Points and heights:
j262: [ 34  14 -12  15 -49  43  18  -6   5   6 -48 -24  43  -3  -4  48]  height 97
j337: [ 40  29 -19  25 -42  41  15   6 -11   3 -25 -23  27  -6 -32  19]  height 81
j14: [ 57  31 -28  24 -53  49  17  14 -13  -1 -19 -25  22  -9 -47  11]  height 87
j373: [  1 -34  -1 -28 -33  25  -3 -23  13  18 -40 -15  40   2  41  56]  height 89
j377: [ 13  13  -8  12 -25  23   5  -2  -2   4 -25 -16  31  -3  -2  29]  height 83
j156: [  2  19   2  18  13 -24   3  24   6 -13  25  14 -31   0 -12 -30]  height 81
j424: [ -2  15   2  14  14 -24   1  22   3 -12  27  12 -27  -1  -8 -28]  height 74
j439: [-30 -15  12 -20  23  -8 -14 -13  -7   6  10   7  -1  -3  12  -1]  height 0
j858: [ 35  33 -21  34 -35  24   9  22 -13  -7   1 -16   6  -3 -42  -4]  height 81
j21: [-46 -45  26 -33  45 -15 -15 -38  -2  14  -3  12  -8  16  34  -5]  height 85
j163: [  0  17   3  17  18 -28   4  25   6 -14  27  15 -33  -1  -9 -32]  height 83
j997: [-11 -46   7 -35 -11  12  -7 -36  15  17 -33  -7  25   4  45  46]  height 73
j402: [-31 -21  12 -24  25 -10 -14 -20  -6   5   8   6   2  -2  16   3]  height 2
j650: [ 14  27  -1  34   8 -23  13  34   5 -21  24  14 -33   5 -22 -39]  height 88
j841: [-29 -10  12 -20  33 -24 -13  -2  -4   1  24  14 -17  -2  10 -19]  height 22
j525: [ 41  19 -15  19 -52  45  20  -4   1   5 -48 -26  41  -7 -12  43]  height 97
j304: [-11   3   6  -9  35 -41  -2  17  11 -10  34  25 -42  -3   6 -38]  height 87
j153: [ 45  31 -28  36 -38  20  10  31 -13 -15   9 -13  -2   1 -51 -15]  height 90
j676: [ -8   5   9  -5  41 -46   2  18  15 -12  35  26 -47  -4   6 -43]  height 95
j271: [ 11  24   5  30  20 -29  15  31   9 -18  26  21 -38   3 -18 -42]  height 65
j549: [ 25  32  -9  41  -7 -12  15  37  -2 -26  20  10 -25   9 -37 -38]  height 99
j897: [-49 -36  25 -32  54 -24 -15 -26  -5  14  12  16 -18  12  28 -25]  height 92
j921: [ 45  33 -25  30 -43  37  12  18 -14  -4  -9 -22  15  -6 -45   2]  height 71
j353: [-41 -39  22 -32  40 -14 -15 -35  -1  14   0  10  -4   8  28  -1]  height 58
j611: [-52 -40  25 -32  53 -22 -14 -29  -4  17   9  14 -15  13  31 -25]  height 95
j708: [ -4 -13   1 -12 -16  15  -1 -18   5   6 -28  -6  31   1  19  39]  height 61
j483: [ 12  28 -10  26 -16  10   3  17 -11  -4   5 -10   6  -2 -23  -4]  height 84
j713: [-10 -19   4 -18  -7  10  -5 -22   3   5 -21  -5  26   0  24  34]  height 45
j430: [ 55  33 -33  27 -52  40  14  25 -14  -6  -4 -22  11  -7 -52  -4]  height 90
j451: [-28 -12  11 -22  34 -28 -14  -1  -1  -1  26  16 -22   0  11 -24]  height 35
j62: [-15 -33   7 -27   1   5  -8 -31   8   8 -23  -1  20   1  32  36]  height 39
j52: [ -2  13   4  10  21 -31   1  24   8 -13  28  16 -35  -2  -5 -34]  height 82
j348: [-39 -25  16 -35  53 -38 -13  -9   4   6  24  23 -30   8  24 -38]  height 92
j743: [ -2 -32   0 -29 -28  22  -2 -24  12  16 -39 -13  37   3  40  52]  height 82
j84: [-13 -11   5 -14  -2   7  -6 -17  -2   5 -13  -3  23  -3  16  27]  height 36
j523: [ 57  32 -34  28 -51  38  12  25 -15  -8   0 -22   8  -6 -53  -7]  height 91
j950: [-15 -51  11 -36   2   7 -10 -41  17  16 -32  -3  16   8  47  43]  height 71
j305: [-25 -11   9 -15  22  -9 -13  -7  -9   3  14   6  -3  -3   9  -3]  height 2
j648: [-25 -43  14 -32  14  -1 -10 -39  10   9 -22   3  13   6  37  32]  height 44
j687: [  0  17  -4  17  -8   8  -2   8 -11  -1   2  -8  12  -3 -12   4]  height 67
j741: [ 36  32 -23  33 -36  26  10  20 -12  -6  -1 -17  10  -3 -40  -4]  height 79
j249: [ -7  11   4   7  19 -27  -1  18   5 -11  28  17 -30  -2  -4 -28]  height 68
j109: [ 34  25 -15  23 -40  36  16   2  -5   3 -29 -22  31  -6 -21  27]  height 90
j60: [-15   4   4   1   7  -1  -8   0  -8   2   8  -1   5  -4   0   2]  height 30
j871: [-52 -45  26 -32  53 -21 -15 -32  -6  17   5  14 -14  14  33 -22]  height 97
j980: [ 54  30 -24  22 -52  50  20   6 -12   1 -30 -27  27 -10 -42  20]  height 84
j781: [ 54  33 -30  26 -51  41  14  21 -15  -4  -9 -23  14  -8 -50   0]  height 83
j541: [ -1 -10   0 -13 -20  16   0 -17   5   6 -29 -10  35   1  21  41]  height 66
j270: [ 39  34 -26  38 -34  16  10  32 -11 -14  11 -11  -4   2 -48 -18]  height 91
j290: [ 10  23  -8  23 -18  15   3   9 -11  -1  -2 -14  14  -4 -18   6]  height 82
j910: [  1  16   4  16  24 -33   7  26  10 -14  30  19 -39  -2  -6 -37]  height 81
j575: [  1  16   8  15  31 -38  11  24  13 -15  30  23 -47  -2  -6 -42]  height 71
j259: [-10 -51   7 -39 -13  16  -9 -37  18  21 -36 -10  24   5  49  50]  height 85
j338: [-22  -3   8 -11  24 -20 -10   3  -4  -1  23  10 -15  -4   4 -14]  height 19
j761: [  6  21   6  24  23 -34  13  28  11 -17  27  21 -42  -1 -13 -43]  height 58
j341: [-36 -21  14 -32  48 -37 -14  -5   1   3  26  22 -28   4  19 -33]  height 76
j726: [ -1  19  -3  19   3 -10  -2  18  -2  -8  18   1 -12  -2 -13 -16]  height 66
j214: [-19   0   6  -5  12  -6  -9  -3  -9   3  13   2   1  -4   2  -1]  height 16
j105: [-46 -28  21 -33  50 -26 -15 -19  -4  11  18  19 -20   6  23 -25]  height 77
j166: [ 45  28 -18  24 -47  46  19   2  -5   4 -35 -25  32  -6 -28  28]  height 87
j968: [ 45  32 -24  28 -43  38  12  16 -13  -1 -10 -23  17  -9 -42   5]  height 70
j592: [  2  16   8  14  30 -39   9  24  11 -15  30  22 -43  -2  -7 -42]  height 69
j749: [-37 -47  24 -33  36 -11 -14 -41   5  12 -13  11   0  12  35  12]  height 66
j701: [ 24  19 -10  17 -36  31  12   0  -3   4 -31 -20  33  -4 -10  32]  height 91
j2: [-23 -17   9 -18  10  -1 -11 -18  -4   5  -3   1  12  -3  16  18]  height 13
j557: [-3 12 -3 10 -9 11 -3  1 -8  2 -3 -9 15 -4 -5 12]  height 61
j90: [  2  18  -4  18 -11  10   0   8  -7   1   5  -8  11  -3 -13   3]  height 71
j184: [ -1   1  -2   0 -17  16   1 -10  -1   4 -22 -11  30   0  10  31]  height 66
j517: [ 15  -9  -7  -7 -48  35   8 -10  10  12 -47 -20  49   0  22  54]  height 94
j606: [-44 -30  20 -34  51 -30 -17 -18  -3  11  18  18 -21   6  23 -30]  height 84
j208: [ -4  16   1  16   2  -7  -2  15  -6  -4  17   1  -7  -2 -11 -12]  height 59
j839: [-16 -34   9 -29   1   5 -10 -33   9   9 -25   0  19   3  35  36]  height 42
j547: [ -4  10   9   5  34 -42   5  20  13 -13  32  24 -44  -3   0 -41]  height 87
j116: [-11   3   8  -9  38 -47   0  16  15 -10  34  27 -47  -3   6 -42]  height 95
j253: [-30 -43  17 -32  23  -6 -12 -41   6   9 -18   6   6   8  38  22]  height 47
j859: [ 25  31 -13  39 -14  -5  11  34  -4 -20  19   3 -18   7 -35 -28]  height 96
j823: [ 53  34 -32  31 -48  33  12  25 -13  -6   1 -21   7  -5 -51  -7]  height 83
j704: [-32 -23  14 -25  26  -8 -15 -22  -5   6   6   5   0   0  17   4]  height 5
j666: [ 20  30  -9  36  -9 -12   9  34  -3 -20  22   4 -19   4 -28 -28]  height 94
j272: [ -9   6   7  -5  33 -39  -1  19  10 -10  32  23 -40  -2   2 -38]  height 85
j843: [ -5 -33   4 -29 -15  16  -5 -27  12  12 -34  -8  30   1  38  47]  height 68
j217: [-18  -1   4  -3  11  -6  -9  -2  -8   2  13   3   1  -3   1  -1]  height 20
j390: [-13 -50   9 -36  -6   9  -9 -39  17  17 -32  -5  20   5  47  45]  height 75
j74: [ -1  19  -2  20   3 -12   0  21  -2 -10  21   3 -14   0 -13 -18]  height 68
j487: [ -1 -28   0 -24 -25  18  -1 -23  12  12 -38 -11  36   1  34  51]  height 76
Bottom of the valley:
From each row below, which row is at the bottom of the valley it runs down into?
j271: j761
j650: j761
j270: j968
j90: j439
j290: j439
j377: j439
j980: j968
j910: j761
j523: j968
